In the data rows, the value 50 means zero.
Here are some numbered points:
22,53,17,37,43,28,34,48,41,28,39,29,48,56,45,33,60,50,36,34,48,35,44,39 0
22,13,44,33,35,46,35,0,26,36,42,19,32,39,24,17,52,26,18,36,22,49,55,48 1
63,44,74,56,60,70,67,43,50,63,48,47,57,58,53,55,43,57,29,49,54,57,71,68 2
51,53,59,47,46,48,37,34,44,50,53,31,25,47,31,26,51,40,59,52,46,56,69,34 3
27,46,6,40,44,44,32,24,48,40,46,44,46,57,45,46,37,49,29,30,56,28,10,72 4
41,48,83,45,42,57,51,75,51,51,57,53,48,66,46,35,43,52,45,32,55,59,55,99 5
67,68,35,47,42,55,58,0,51,52,59,49,53,37,54,67,46,48,20,47,63,37,26,33 6
42,63,34,46,36,40,32,0,50,38,24,49,39,29,31,23,39,48,43,46,50,22,21,52 7
80,91,96,59,53,63,75,99,61,56,52,87,87,69,45,56,59,57,62,78,57,90,78,24 8
24,30,0,36,46,33,28,16,49,39,41,47,55,52,27,43,43,51,33,40,41,36,24,23 9
43,53,25,49,49,45,24,6,35,41,40,28,28,29,48,56,37,67,28,34,52,12,20,56 10
66,59,34,55,41,45,49,54,59,51,47,44,47,28,34,41,41,50,26,53,56,30,50,45 11
36,48,58,46,61,48,47,72,53,52,52,60,75,60,36,47,54,43,44,32,49,56,31,36 12
39,43,0,32,40,25,37,56,49,35,24,30,35,52,34,52,53,54,33,31,24,35,32,12 13
24,46,40,42,60,47,45,67,47,46,42,47,39,53,53,44,57,49,32,27,49,50,36,28 14
48,50,73,46,52,64,53,61,47,58,57,37,52,35,57,46,52,48,52,49,71,54,62,57 15
32,44,69,49,70,64,56,53,37,57,54,41,54,53,59,46,53,62,41,42,68,57,58,79 16
33,48,46,49,57,49,54,39,43,48,50,36,42,49,57,35,43,42,65,48,34,45,64,60 17
50,49,40,55,37,43,31,33,51,50,34,24,39,27,59,35,34,47,20,62,41,34,35,13 18
43,56,69,54,45,53,53,86,54,56,56,50,62,58,68,48,55,49,65,46,50,51,63,84 19
49,68,80,56,53,49,76,89,52,40,53,88,47,71,64,51,64,61,59,43,60,79,62,48 20
26,52,51,48,34,61,57,45,53,51,64,54,55,58,46,46,33,57,33,49,61,61,28,73 21
84,57,7,39,55,37,0,0,61,54,33,24,21,25,28,40,34,47,72,77,24,34,43,5 22
30,24,71,47,42,44,63,79,54,49,70,73,77,66,69,49,53,55,48,69,49,62,52,90 23
17,63,74,38,75,52,77,92,49,40,68,58,47,66,68,54,53,69,48,26,53,63,38,43 24
16,42,44,54,64,54,52,50,38,57,54,47,39,57,75,71,37,49,62,31,54,46,92,99 25
60,50,89,60,59,72,72,35,48,57,58,50,62,49,74,74,45,61,41,45,73,71,51,79 26
41,55,6,51,69,37,37,33,45,38,35,32,44,44,29,41,48,44,59,50,36,29,52,11 27
10,25,54,54,26,36,51,67,41,45,50,57,42,60,47,23,48,54,67,34,56,54,53,68 28
26,22,35,40,46,42,32,0,24,50,50,24,35,56,45,34,46,49,36,35,31,52,74,75 29
40,33,34,53,62,45,50,53,36,60,51,37,0,48,50,56,40,42,54,45,41,34,93,51 30
Which three points above are nearest to each new point? Their numbers follow each, nearest first.
37,56,11,34,32,24,29,63,50,45,34,41,84,51,32,47,46,39,38,43,57,37,38,24 0 13 9
76,47,58,59,35,51,55,62,57,57,60,74,58,39,43,47,57,52,79,73,59,51,71,29 15 11 3
76,46,83,61,67,71,71,49,56,76,63,55,45,60,67,80,65,59,65,59,69,66,56,92 26 2 16
36,44,80,50,45,57,59,74,50,38,52,68,46,54,68,28,50,46,81,43,55,69,61,63 19 20 28
27,43,7,54,46,31,38,41,41,49,35,60,73,49,30,38,35,49,21,39,39,30,21,41 9 4 0
81,60,68,57,60,65,62,67,61,69,71,72,58,68,60,65,58,64,93,71,62,60,63,95 19 26 23
54,41,41,67,50,54,57,53,56,63,46,36,41,55,59,74,41,45,40,52,56,39,89,99 25 2 16
45,45,21,42,27,26,32,45,44,25,38,28,60,58,40,38,54,36,29,40,51,47,32,24 0 13 9
44,55,61,55,47,45,68,38,48,44,45,57,41,50,48,39,44,38,19,38,54,50,44,60 21 2 11
44,53,45,71,61,61,65,45,48,55,39,36,38,54,72,77,46,54,49,35,62,29,77,99 25 16 2
55,94,92,49,51,64,73,92,55,51,48,74,66,80,49,41,58,52,45,53,64,78,71,78 20 19 8
56,44,44,56,67,43,69,45,52,59,55,44,28,59,54,67,38,54,41,49,51,57,69,72 2 17 16
49,40,28,50,62,60,53,0,39,60,59,47,52,56,60,87,48,54,48,33,58,32,56,68 6 17 2
20,22,21,38,68,31,19,36,45,46,42,11,4,23,39,38,37,49,38,42,18,21,38,50 10 0 27
51,55,7,45,56,33,40,57,61,45,49,35,48,53,32,49,51,54,50,53,50,36,37,34 27 0 11
71,57,41,46,49,54,46,35,57,58,46,32,20,45,39,40,54,57,47,53,48,51,56,47 3 11 17
35,52,47,54,49,47,52,42,46,48,43,30,24,28,52,41,36,48,24,48,41,33,44,35 18 11 14
40,56,18,45,36,41,12,0,52,29,25,28,49,27,38,30,40,49,44,51,44,30,19,29 7 9 10
38,31,36,48,43,38,27,41,47,45,31,7,27,36,46,35,33,45,25,42,22,27,41,29 18 13 0
36,52,18,41,53,41,30,42,45,46,38,44,75,46,30,42,50,55,64,42,49,45,35,20 27 9 0
43,42,32,49,55,60,50,0,32,54,46,46,50,48,53,70,58,53,54,32,46,40,67,59 17 29 6
65,61,58,57,51,41,61,52,53,53,52,31,12,41,32,34,52,50,32,78,45,69,50,18 3 11 18
51,60,85,53,65,63,73,84,57,44,61,85,65,75,64,56,62,46,65,32,50,76,54,63 20 19 24
54,50,59,73,56,62,70,69,49,60,55,95,73,48,52,51,51,49,97,67,54,51,65,64 19 20 23
55,45,56,60,52,55,64,46,67,54,50,70,44,53,54,54,45,45,34,51,52,48,33,61 21 2 11
46,67,59,59,57,64,70,30,54,46,55,55,18,53,47,38,42,45,43,37,48,46,57,83 17 2 16
49,63,30,63,61,67,64,42,45,58,47,37,26,50,59,70,48,60,35,45,64,25,74,89 25 16 2
63,73,80,62,56,61,54,81,59,58,58,56,54,63,53,46,49,53,66,49,63,57,58,92 19 5 15
51,28,28,46,51,34,22,42,52,64,47,8,12,39,49,54,42,56,39,45,26,29,38,75 10 17 30
73,46,67,59,50,64,61,77,58,63,63,57,54,56,75,67,64,44,79,47,77,48,64,74 19 15 26
37,20,43,44,54,56,20,30,33,43,46,36,42,41,38,37,39,40,65,30,21,22,54,70 17 29 3
51,49,0,49,45,41,33,49,43,48,46,37,55,43,46,55,45,62,61,57,43,41,33,4 27 13 9
66,68,79,56,42,65,61,70,57,48,61,75,76,67,73,71,59,53,82,61,78,69,67,82 19 20 26
60,47,55,66,51,63,53,27,50,62,56,62,53,47,46,62,61,62,68,48,42,56,69,69 2 17 15
57,60,63,63,48,62,78,53,48,45,59,90,55,58,66,53,61,50,85,57,55,64,62,71 20 19 15
51,60,59,42,69,48,70,87,60,39,68,42,58,58,44,55,63,57,40,41,47,61,36,0 12 24 14
37,35,62,41,24,45,54,72,53,60,65,60,70,56,44,37,50,52,39,42,74,49,38,68 21 5 12
66,71,64,50,58,43,66,85,51,47,59,37,56,41,53,63,70,56,44,33,60,69,41,3 12 14 15
46,52,83,44,43,59,50,86,47,67,61,44,45,39,66,48,57,60,49,52,47,57,47,39 15 19 12
59,57,67,46,55,47,51,68,54,57,43,34,48,49,33,33,51,49,54,86,33,72,63,33 3 15 17
56,44,78,52,44,53,53,69,48,60,61,43,58,41,66,50,57,54,65,51,70,48,58,42 15 19 16
24,41,51,47,38,43,57,62,48,46,56,50,19,54,53,30,49,49,38,41,55,33,49,77 28 17 21
45,44,55,55,48,54,70,20,60,40,55,53,38,48,65,56,46,44,37,32,54,46,49,54 17 2 21
39,36,25,45,53,45,31,7,30,33,44,39,22,34,54,58,48,48,56,34,38,14,43,48 10 7 27
54,53,59,50,61,57,62,19,53,54,56,50,33,40,55,46,48,43,29,44,42,42,33,37 6 11 17
50,38,56,46,52,47,64,49,52,51,63,53,51,62,47,57,41,51,38,41,55,58,70,69 2 16 15
87,61,63,50,63,49,56,71,67,62,74,51,29,50,48,57,49,47,81,70,63,62,68,36 15 3 19
39,37,50,49,39,54,52,36,54,53,57,49,53,49,44,56,52,55,40,58,46,47,46,55 21 17 15
57,89,88,61,46,65,88,98,63,49,48,73,70,79,57,55,59,70,33,43,60,70,57,99 20 19 5
46,29,30,36,52,53,23,16,43,51,43,31,27,29,55,62,55,43,70,43,29,22,59,53 17 30 29
26,25,60,41,49,53,61,76,47,38,56,54,45,52,46,37,47,47,47,39,65,32,45,64 28 16 15
21,28,73,48,62,59,50,79,40,51,61,39,22,50,44,36,46,39,62,55,32,60,51,72 17 5 28
72,64,53,38,63,45,54,74,65,50,60,54,63,60,63,66,66,57,53,34,59,60,36,23 12 14 24
92,98,75,63,56,68,71,56,69,56,56,60,63,44,69,65,53,40,53,73,80,69,53,58 26 15 2
52,81,73,53,21,40,61,53,45,45,53,45,64,37,63,44,47,43,30,69,64,69,46,31 15 11 21
48,57,18,39,41,28,25,60,44,44,42,34,56,42,34,44,42,52,59,58,42,37,34,0 27 13 0
67,67,93,58,49,61,73,85,53,59,57,97,99,66,64,64,62,49,70,59,57,86,53,40 8 20 19
